Here are the same points, seen from different sides; a view may also be mirrored.
A view may leave some points out, and in a few views one point is out of place. Which views, in the order they come, and which point in each? Write - if none.

-- scene 1 --
view 1:
  Z_95 [  2.5 -10.6  20.1  47.1  -4.1  -0.1   1.3 -23.2  35.4 -19.8 -16.2  35.5
 -46.8 -23.8   5.8  11.3]
  Z_285 [  1.6 -17.4  12.0  46.7  -0.7   2.3   0.6  -7.6  30.3 -27.1   2.2  28.7
 -43.1 -23.1   1.6   7.3]
  Z_983 [  1.9 -17.4  12.9  45.7   1.6   3.0   1.3 -11.8  28.8 -22.3  -2.4  31.9
 -45.3 -24.6  -0.1   6.2]
  Z_677 [  2.8 -17.8  13.2  46.4   0.4   2.8   1.5 -11.1  29.8 -23.8  -0.7  30.0
 -45.4 -24.0  -0.2   5.8]
  Z_595 [ -3.9 -13.1  18.9  50.4   8.9  -2.4  -0.6 -26.4  22.1  -9.6 -22.1  49.4
 -52.4 -26.6   5.3   6.6]
  Z_871 [ -1.7 -15.1  12.9  46.7   3.3   1.1  -0.1 -13.2  27.3 -20.8  -6.4  36.9
 -44.6 -24.9   3.4   8.1]
  Z_337 [  0.8 -15.4  17.9  50.8   0.8  -1.0   0.3 -17.8  28.6 -20.8  -8.3  35.7
 -49.3 -23.0   3.7   6.3]
  Z_624 [  1.7 -16.7  16.5  51.1  -1.8  -0.5   0.2 -12.4  30.3 -26.1  -1.3  30.5
 -47.2 -21.5   3.3   6.2]
  Z_391 [  7.0 -13.0  20.7  44.7  -4.0   2.7   3.6 -25.2  36.2 -17.4 -15.9  32.5
 -49.2 -24.9   0.4   8.1]
view 2:
  Z_285 [ 51.4  -1.7  19.0  27.9  -2.6 -35.5 -46.3  -1.0  34.2  12.4  31.0  44.4
 -49.2   4.6  -7.5  -3.9]
  Z_983 [ 50.5  -4.0  19.8  30.0  -3.2 -40.3 -46.8  -0.9  32.7  11.0  28.2  39.4
 -46.5   6.7 -11.1  -4.4]
  Z_624 [ 53.0  -0.8  18.8  29.6  -3.8 -34.4 -46.3   3.7  36.4  13.0  30.9  37.9
 -47.1   5.3 -12.2  -7.2]
  Z_95 [ 55.7  -1.6  12.9  27.7  -2.8 -45.1 -42.8   3.3  39.1  15.0  22.5  28.0
 -35.6   1.7 -18.2  -8.8]
  Z_871 [ 48.1  -3.5  17.9  27.0  -2.8 -43.3 -47.9  -0.2  33.8   9.7  30.1  36.0
 -45.0   4.1 -16.9  -3.7]
  Z_677 [ 51.7  -3.3  20.0  30.5  -3.3 -38.1 -46.4  -0.3  33.2  11.7  28.5  40.7
 -47.3   6.8  -9.3  -5.0]
  Z_11 [ 55.8  -3.4  15.8  31.3  -3.7 -45.4 -43.6   4.2  37.2  13.9  21.4  26.1
 -35.8   5.2 -18.6  -9.9]
  Z_391 [ 57.9  -4.2  15.9  32.7  -3.4 -46.0 -42.0   2.6  36.3  15.0  17.8  27.8
 -34.8   6.2 -14.8 -10.0]
view 3:
  Z_677 [ 11.8  25.6  -9.4  11.8  12.7  -6.6  27.2  18.7 -19.2  13.7  -5.8 -17.1
  10.4 -21.2  -5.6   1.9]
  Z_871 [ 14.4  20.5 -10.3  13.2   8.4  -8.3  27.3  19.7 -23.6  13.5  -5.3 -12.0
  14.8 -19.1  -4.4   7.5]
  Z_337 [ 13.8  23.2 -10.3  12.2  13.7  -8.4  26.6  26.3 -26.4  12.0  -3.1 -13.9
  13.9 -20.8  -5.6  11.3]
  Z_983 [ 12.1  23.9 -10.0  12.1  11.4  -7.1  27.7  19.0 -19.5  13.1  -5.2 -15.5
  11.0 -20.0  -5.2   3.4]
  Z_11 [ 14.7  21.6 -15.8  10.4  20.1 -11.7  21.0  28.3 -27.9   9.0  -0.1  -8.8
  10.4 -16.7  -7.7  13.9]
  Z_391 [ 13.8  22.3 -17.6   9.4  22.6 -12.1  19.5  26.9 -25.2   8.1   0.6  -8.6
   6.8 -15.2  -8.4  11.4]
  Z_624 [ 13.0  27.5  -7.6  11.2  15.0  -6.6  25.7  21.9 -24.2  15.0  -6.1 -18.7
  13.4 -24.5  -6.0   4.6]
view 4:
  Z_95 [-57.9  15.6  10.8  11.0 -36.6  42.4  12.2  15.1  -0.2 -30.2  -7.6 -37.2
 -21.7  41.0  15.7 -41.9]
  Z_285 [-56.2   6.3   0.1  10.9 -29.5  30.8   2.5  13.2   1.8 -21.9  -3.1 -39.4
 -14.9  29.2  22.3 -50.4]
  Z_624 [-58.1  11.4   3.9   9.9 -31.6  31.6   3.7  11.3   3.5 -24.9  -0.4 -41.0
 -15.7  33.4  18.8 -47.7]
  Z_595 [-68.8  25.4   4.8  18.2 -42.9  49.4  12.2   4.1  -3.1 -33.8   2.4 -24.6
 -23.3  38.2  13.5 -38.6]
  Z_11 [-57.1  17.3  11.2  11.7 -35.5  44.2  11.9   9.7   0.4 -31.5  -6.2 -36.2
 -19.8  41.6  14.3 -43.7]
  Z_871 [-61.3  12.2   0.7  14.1 -34.9  37.6   6.0  11.7  -1.1 -25.4  -1.8 -32.9
 -18.6  31.3  20.2 -45.8]
  Z_983 [-56.8   9.4   1.0  13.0 -30.7  36.3   4.5   9.3   0.5 -24.5  -3.2 -35.4
 -15.5  31.0  20.6 -49.5]
  Z_391 [-53.3  15.0  12.1  11.4 -33.2  45.6  12.6   9.2   0.2 -31.4  -9.6 -36.7
 -18.7  42.1  14.7 -45.7]
view 5:
  Z_871 [ 20.3  16.6  30.2  -3.3  -9.3 -14.4 -24.0  18.7  -4.6  12.0 -12.2   3.5
  27.4  10.4  -4.6  15.1]
  Z_595 [ 25.4  32.4  23.5   0.3 -13.0 -17.2 -30.0  16.2 -16.1   3.5 -27.6   6.9
  23.1  13.5  -8.5  14.8]
  Z_337 [ 20.1  15.9  24.4  -7.7 -12.1 -12.9 -24.6  17.1  -8.8   9.8 -15.4   2.2
  28.5   9.3  -6.8  11.2]
  Z_677 [ 14.0  10.4  30.4  -7.8 -10.0 -11.1 -21.9  18.9  -2.0  15.3  -9.3   3.0
  28.0   8.0  -4.7  11.4]
  Z_391 [ 17.2  20.2  22.1  -8.6  -8.7 -18.6 -24.8  19.8 -11.4  13.6 -16.4   2.0
  25.5   8.4 -13.2  -2.4]
  Z_11 [ 20.5  20.8  21.3  -7.7  -9.9 -17.9 -25.5  18.9 -12.5  11.0 -17.5   1.6
  26.7   9.3 -12.1   1.7]
  Z_624 [ 18.3   8.4  26.1 -10.2 -11.7 -10.5 -22.1  17.4  -4.7  12.5  -9.5   0.5
  31.0   7.8  -5.0  12.0]
  Z_285 [  8.7  10.1  33.1  -8.0 -10.0  -9.3 -21.5  19.3  -0.2  17.4  -9.9   5.0
  25.8   7.3  -4.2  10.2]
Views with a point moved: view 5
  out of place in view 5: Z_285

-- scene 2 --
view 1:
  Z_148 [ -0.4 -18.4   1.3  -0.4  20.0  10.2  18.1  -6.5  -7.3  11.9  10.8  30.6
  -8.1  -0.5   7.7  -6.0]
  Z_917 [ 8.4 -0.2  7.4 -3.8  6.6 17.2 18.4  7.5  2.3 -3.5 13.9 19.3  1.7  2.4
  6.5 -3.2]
  Z_171 [ 9.0 -7.4  0.5 -4.0  9.8 21.2 19.4  5.0  0.5 -4.4 15.3 10.3  7.4 -1.8
  5.2  0.0]
  Z_493 [ 2.4 -3.3  3.6  3.6 15.2 20.4 19.6 -2.1  1.3 -1.1  6.4 19.2 -1.3 -4.6
 12.7 -6.2]
  Z_732 [  8.1 -21.0   1.4 -11.8  10.3   7.8  16.4   5.5  -9.1  10.0  23.5  26.0
  -0.5   7.1  -4.0   1.0]
  Z_20 [-3.9 15.0 13.4  7.6  2.1 25.4 10.3 15.3 -3.3  7.8  3.6 21.2 -4.2  5.5
 -3.7 -1.2]
  Z_204 [ 3.7 20.6 17.3  4.9  1.9 21.4 16.1 11.3  7.1 -5.2  3.9 24.7 -4.5  4.2
 10.6 -8.1]
  Z_121 [ 1.7  7.3 16.4 -1.4  2.5 11.9 12.4 13.1 -3.4  9.5 11.3 35.1 -9.3 11.7
 -1.0 -5.0]
view 2:
  Z_732 [  0.6   2.9   2.9  -4.9   6.2   1.8   8.7   3.5  21.7 -40.8  13.1 -17.4
 -30.0 -43.2   5.2  10.7]
  Z_399 [-23.0  -1.8  -6.6   0.8   5.8   4.6  -1.7  13.1  26.5 -28.1  -6.9  -6.0
 -25.9 -34.0 -16.7  24.0]
  Z_493 [-19.1   3.5 -14.1  -2.7   1.5   2.1  -1.1  12.3   6.6 -29.7  -0.1 -14.9
 -30.7 -34.6  -8.1  25.1]
  Z_917 [-19.8   4.9  -3.4  -0.5   2.4  -1.9   4.5  13.7  18.3 -27.9  -0.1 -11.0
 -24.8 -40.1  -6.4  16.9]
  Z_204 [-31.1  -1.0  -7.2   3.2   4.5   2.4  -2.3  17.5  27.7 -22.6 -12.3  -2.5
 -22.5 -33.7 -21.3  24.8]
  Z_121 [-13.1  -5.8   0.8  -0.1  10.5   8.1   0.2   7.6  38.9 -34.8  -2.7  -5.3
 -26.7 -35.3 -14.5  20.2]
  Z_20 [-30.9  -1.7  -4.8  -0.5  20.3   9.1 -10.4  11.7  33.3 -29.7  -6.2  -8.1
 -25.8 -34.0  -9.6  21.0]
view 3:
  Z_121 [ 10.1 -32.0  -4.5  -6.1  14.4  11.9  11.3   8.5 -16.0 -13.7  11.4 -16.5
  -1.8  -6.2 -30.6  -7.4]
  Z_399 [  5.2 -35.8   0.3   0.6  15.9  14.0   8.2   4.3 -12.4  -6.4  13.1 -16.9
   6.9 -10.0 -42.1 -13.4]
  Z_493 [ -3.6 -37.4  10.8  11.8   7.5  20.9  14.5  -0.7  -8.5   2.7   8.7 -15.4
  13.5 -16.6 -39.5  -5.9]
  Z_20 [ 10.8 -45.3   3.5  -0.6  20.6  12.8  12.7  -2.0  -6.7 -12.0  14.3 -14.5
  -2.5  -3.3 -36.2 -19.5]
  Z_917 [  1.3 -36.1   0.3   8.5  10.6  11.0  11.9   4.1  -8.9  -4.9   6.2 -11.5
  15.0 -19.1 -31.4 -11.3]
  Z_171 [ -2.0 -41.1   5.3  16.5   7.5  12.0  16.1  -0.5  -3.5  -2.4   3.0  -8.2
  18.6 -23.4 -26.2 -11.8]
  Z_148 [ -2.9 -30.3  11.7   7.6  -1.1  25.8  22.4   3.4 -13.8  -0.2   5.8 -17.0
   3.4 -13.3 -26.4  12.0]
  Z_204 [  5.8 -37.0  -1.9  -0.1  20.8  11.4   3.3   4.0 -11.7  -5.5  15.2 -17.2
  10.3 -10.2 -50.1 -21.7]
view 4:
  Z_204 [ 16.1 -48.6  15.3  27.3  15.4  23.0 -13.9  27.9 -20.6  -3.8  -6.5  -0.8
  44.5  26.1 -21.9  24.1]
  Z_732 [ 18.1 -34.5   1.1  19.7 -30.7  33.8 -10.9  38.9  -8.5   2.6 -31.1   2.7
  37.3  29.9 -13.6  22.1]
  Z_917 [ 17.7 -47.5   7.1  19.8  -7.5  28.5 -15.3  27.6 -13.3  -2.4 -18.7  -2.5
  40.6  23.5 -16.3  25.0]
  Z_493 [ 22.4 -46.2  11.9  26.1  -7.9  26.8 -10.9  25.4  -4.9   2.9 -15.8  -7.6
  35.3  12.5 -24.1  24.0]
  Z_148 [ 19.1 -30.8   8.6  29.9 -12.1  31.8  -1.8  49.9  -4.2   9.3 -23.0   7.0
  35.7  27.7 -24.1  21.3]
  Z_171 [ 19.8 -49.2   5.8  17.7 -18.3  28.7 -18.3  19.4 -10.9  -3.4 -21.2  -8.3
  38.6  18.1 -14.8  24.8]
  Z_20 [ 16.6 -33.8  19.0  34.1  -1.4  20.7 -14.6  24.9 -27.3  -3.7  -8.2  -3.5
  44.1  33.3 -22.9  17.3]
  Z_121 [ 14.7 -33.5  11.7  29.3  -0.8  26.8  -8.9  41.9 -20.5   0.3 -15.9   6.9
  43.2  37.6 -20.0  20.6]
view 5:
  Z_399 [ -2.5  -4.7  29.4   0.8 -30.8  37.5 -32.0  33.3 -12.6 -37.0 -48.8 -15.1
  24.0 -23.3 -16.7  13.7]
  Z_121 [ 12.9  -8.8  32.0  -0.7 -32.1  36.4 -35.5  40.8  -9.7 -35.9 -46.9 -12.5
  26.2 -30.7 -11.7   9.1]
  Z_493 [-11.6  -2.8  14.0   3.6 -31.9  37.5 -36.0  28.4 -26.8 -30.4 -39.9 -19.9
  19.5 -25.6 -20.1  14.2]
  Z_171 [ -6.3  -0.6  16.3   2.7 -27.7  37.6 -46.3  18.1 -29.9 -26.6 -37.5 -15.1
  18.3 -19.5  -9.7   4.7]
  Z_148 [  2.5  -9.6   6.2   4.0 -38.2  36.2 -40.3  41.2 -29.7 -25.9 -31.6 -21.5
  20.0 -41.2 -20.2  10.3]
  Z_20 [  8.5   1.6  34.7  -3.1 -24.3  34.0 -30.3  32.5 -19.4 -35.6 -50.0 -11.3
  30.0 -21.0 -10.8  23.2]
  Z_917 [ -3.9  -4.3  22.5   2.2 -29.9  38.3 -42.0  25.0 -19.6 -31.3 -42.1 -14.5
  19.6 -21.7 -12.0   4.3]
  Z_732 [ 14.7 -10.0  13.5   1.9 -34.1  36.2 -52.3  33.0 -27.4 -23.4 -30.7 -14.0
  19.7 -36.1  -5.9  -4.0]
view 6:
  Z_204 [  0.8 -20.1 -63.7  37.6  40.6   2.2 -11.0  25.1 -24.7  -6.8 -24.0 -26.1
  12.4  60.0   5.0  21.5]
  Z_917 [ -8.9 -18.9 -64.6  25.7  40.9   2.9 -15.4  31.0 -33.3  -2.1 -15.0 -41.5
  -0.4  53.7   4.1  15.5]
  Z_493 [ -5.2 -23.2 -63.8  33.4  40.5   0.9 -29.1  33.6 -41.8   4.7 -18.0 -42.4
   4.7  54.2   4.2  15.3]
  Z_121 [ -8.3  -2.4 -59.9  43.2  40.9  12.8  -6.2  24.8 -31.5  -4.1  -8.8 -32.5
   1.7  55.1   8.9  22.2]
  Z_732 [-20.2  -4.2 -61.8  26.4  40.8  11.9 -15.6  33.3 -44.0   3.4   1.5 -53.2
 -13.7  47.1   6.8  13.5]
view 7:
  Z_148 [-13.5  14.6  10.3  56.4  -6.9  20.4  13.7   3.2 -79.8 -50.8  14.0 -32.9
  19.7 -21.2 -18.3  16.7]
  Z_121 [-10.4  15.7   6.3  52.0 -19.1  13.0  20.2  34.4 -72.4 -65.8  16.0 -25.2
  17.0 -31.0 -11.0   5.8]
  Z_171 [-24.4  12.5   5.3  55.3  15.7  25.3  27.8  24.9 -70.3 -59.3  21.3 -32.9
  11.9 -21.8 -17.6  17.4]
  Z_493 [-15.6  13.2  -4.8  57.6   8.6  23.3  21.1  15.7 -79.3 -56.1  22.7 -33.3
  16.8 -24.7 -16.7   8.9]
  Z_20 [ -6.6  15.3   1.2  56.1  -3.7  20.3  28.8  34.1 -70.4 -77.2  20.4 -22.1
  24.7 -33.1 -11.9  -1.7]
  Z_732 [-22.9  14.4  24.5  51.8  -7.4  19.5  20.5  19.0 -67.8 -55.4  10.4 -30.9
  12.9 -19.6 -17.9  26.2]
Views with a point moved: view 4
  out of place in view 4: Z_148

-- scene 3 --
view 1:
  Z_945 [ -0.8  -9.8   3.9  -8.2  13.4   2.2 -22.5   6.5]
  Z_64 [ -6.4  -5.6  -1.3  -8.9  18.0   1.3 -25.0  -6.2]
  Z_230 [-13.4  -3.6  -6.4 -12.9  18.4  -0.6 -26.1  -6.5]
  Z_583 [-27.2  -6.9 -21.5  -6.0   7.7  -5.2 -18.2  -3.4]
  Z_92 [-16.4  -4.7  -8.3 -13.5  14.9  -0.1 -24.1   1.4]
  Z_485 [-20.4   1.1 -10.6 -16.8  19.6  11.7 -24.8   2.8]
  Z_509 [-25.0  -5.2 -18.4  -7.5   7.9   7.7 -16.4   9.3]
  Z_646 [ -8.9  -0.7  -1.7 -15.9  26.7  -4.5 -32.4 -20.8]
  Z_44 [ -1.4  -5.7   6.7 -18.1  22.1  -5.4 -31.3  -3.7]
  Z_300 [ -7.2  -9.7  -4.8  -3.7  14.2 -10.3 -23.4 -14.7]
  Z_739 [-18.2  -3.4 -15.1   0.1  12.2  16.7 -15.6  -1.3]
view 2:
  Z_92 [ 20.9  -4.6  35.8   7.0 -12.9  -5.0   4.6  -7.5]
  Z_646 [ 21.3   6.3  35.5  27.8 -13.5  -8.6  13.4 -21.1]
  Z_945 [ 26.8   2.3  29.1  -0.4 -21.6   5.1  15.5  -8.9]
  Z_300 [ 12.4   8.3  28.3   3.3 -17.8   1.7  13.5  -4.5]
  Z_509 [ 14.0  -7.0  44.1   5.9 -10.2 -10.1 -12.5  -7.3]
  Z_739 [ 30.4  -6.7  44.7  -1.2 -20.5  -1.4 -10.1 -16.1]
  Z_44 [ 23.7   4.4  27.5  15.8 -15.6  -1.5  23.2 -11.5]
  Z_64 [ 24.7   3.6  34.1  10.2 -18.7  -1.0  10.0 -15.4]
  Z_583 [  9.8  -2.3  42.8   3.6 -11.8  -8.0 -12.1  -6.4]
  Z_485 [ 31.2 -13.9  39.4   8.6 -10.8  -8.1   2.4  -9.7]
  Z_230 [ 21.5  -0.4  36.1  13.1 -14.1  -5.6   6.6 -12.7]
view 3:
  Z_646 [-27.7   4.5  36.4  17.7  19.1  10.8  34.6  -6.0]
  Z_64 [-12.1   5.6  39.3  18.7  23.7   7.6  22.0  -3.3]
  Z_945 [-1.9  8.4 35.9 15.7 27.5 11.4 11.4 -3.6]
  Z_583 [-12.6  -9.1  47.8  42.7  35.8   0.7  21.0  -2.7]
  Z_300 [-9.2  3.4 35.7 20.8 38.4 18.1 16.6 -0.2]
  Z_509 [-2.1 -6.7 45.6 41.2 28.2 -3.3 10.1 -8.7]
  Z_230 [-16.0   1.0  38.8  25.6  23.9   6.9  23.0  -6.8]
  Z_44 [-16.3   7.9  29.4  13.2  23.8  18.1  21.4  -8.0]
  Z_485 [-10.9  -2.1  38.2  32.7  15.7  -0.6  15.9 -16.1]
  Z_739 [ -2.5  -0.2  51.4  32.1  20.5 -10.0  16.0  -3.3]
  Z_92 [-11.4  -1.4  37.9  30.2  26.6   6.5  17.3  -9.0]
view 4:
  Z_64 [  6.7   0.8  19.6  -6.0  -8.3  16.4 -19.2  19.5]
  Z_300 [  9.5  -9.9  19.3  -8.3  -2.4   1.7 -15.6  20.6]
  Z_739 [ 20.7   0.1   7.5 -14.5 -11.9  29.3 -25.0   6.5]
  Z_646 [  1.0  11.7  23.1   6.7 -18.2  11.8 -17.3  22.0]
  Z_485 [ 14.6  10.5   0.6  -6.5  -7.5  21.4 -25.2  19.9]
  Z_509 [ 25.9  -1.5  -3.4 -14.2  -7.1  17.0 -24.5   9.5]
  Z_583 [ 26.0  -2.5   2.6  -6.1 -17.2   7.0 -19.9   4.8]
  Z_92 [ 14.1   2.2   7.2  -6.4  -7.3  11.6 -20.9  18.3]
  Z_44 [ -0.6   3.1  22.0  -2.3  -2.8   9.0 -17.3  30.0]
  Z_945 [  6.9  -6.8  19.0 -14.1   2.9  15.9 -19.6  23.5]
view 5:
  Z_230 [ -5.1   6.4   6.2  11.1  -7.6   0.8  -7.0 -10.6]
  Z_44 [-2.8 19.6  4.6  2.7 -7.6  6.1 -3.0  0.3]
  Z_945 [  3.3   5.8   8.1  -2.0 -10.9   2.8 -14.1   4.2]
  Z_739 [  6.0 -11.8   7.4  15.4 -10.1 -10.1 -18.8 -13.0]
  Z_64 [-0.8  6.2  3.2  6.7 -9.4 -0.6 -5.8 -3.9]
  Z_92 [ -5.3   3.7  11.4   9.7  -7.6   2.6 -14.0 -11.5]
  Z_509 [ -2.6 -10.8  17.2  12.8  -9.0  -1.2 -26.2 -16.8]
  Z_583 [-15.0 -13.1  12.5  12.2  -9.9   1.0 -13.9 -21.0]
view 6:
  Z_509 [ -1.6   1.7 -10.9  48.3 -19.4  44.8  -6.8 -19.1]
  Z_92 [  4.2   0.3 -21.9  43.1 -10.4  31.6  -6.3 -20.2]
  Z_945 [  1.6  -9.7 -27.8  32.7 -21.1  22.1 -10.4 -16.6]
  Z_230 [  9.4   2.5 -24.5  42.0  -8.0  26.7 -10.1 -21.6]
  Z_485 [ -0.5  13.2 -19.3  39.4 -10.2  34.5  -6.5 -17.5]
  Z_583 [ 10.0  -2.6 -12.1  56.9 -11.0  42.5  -8.7 -25.4]
  Z_646 [ 19.1   7.5 -31.4  39.9   1.5  16.5 -14.2 -24.5]
  Z_300 [  7.7 -18.1 -28.5  42.2 -13.3  23.2  -6.4 -21.6]
  Z_64 [  9.9  -0.8 -26.6  37.4 -13.2  22.3 -14.1 -20.7]
  Z_739 [  4.8   8.5 -11.4  43.2 -24.6  39.1 -19.0 -19.9]
  Z_44 [  8.0  -4.2 -35.3  32.7  -6.2  14.6  -7.2 -19.2]
Views with a point moved: view 1, view 2
  out of place in view 1: Z_300
  out of place in view 2: Z_509
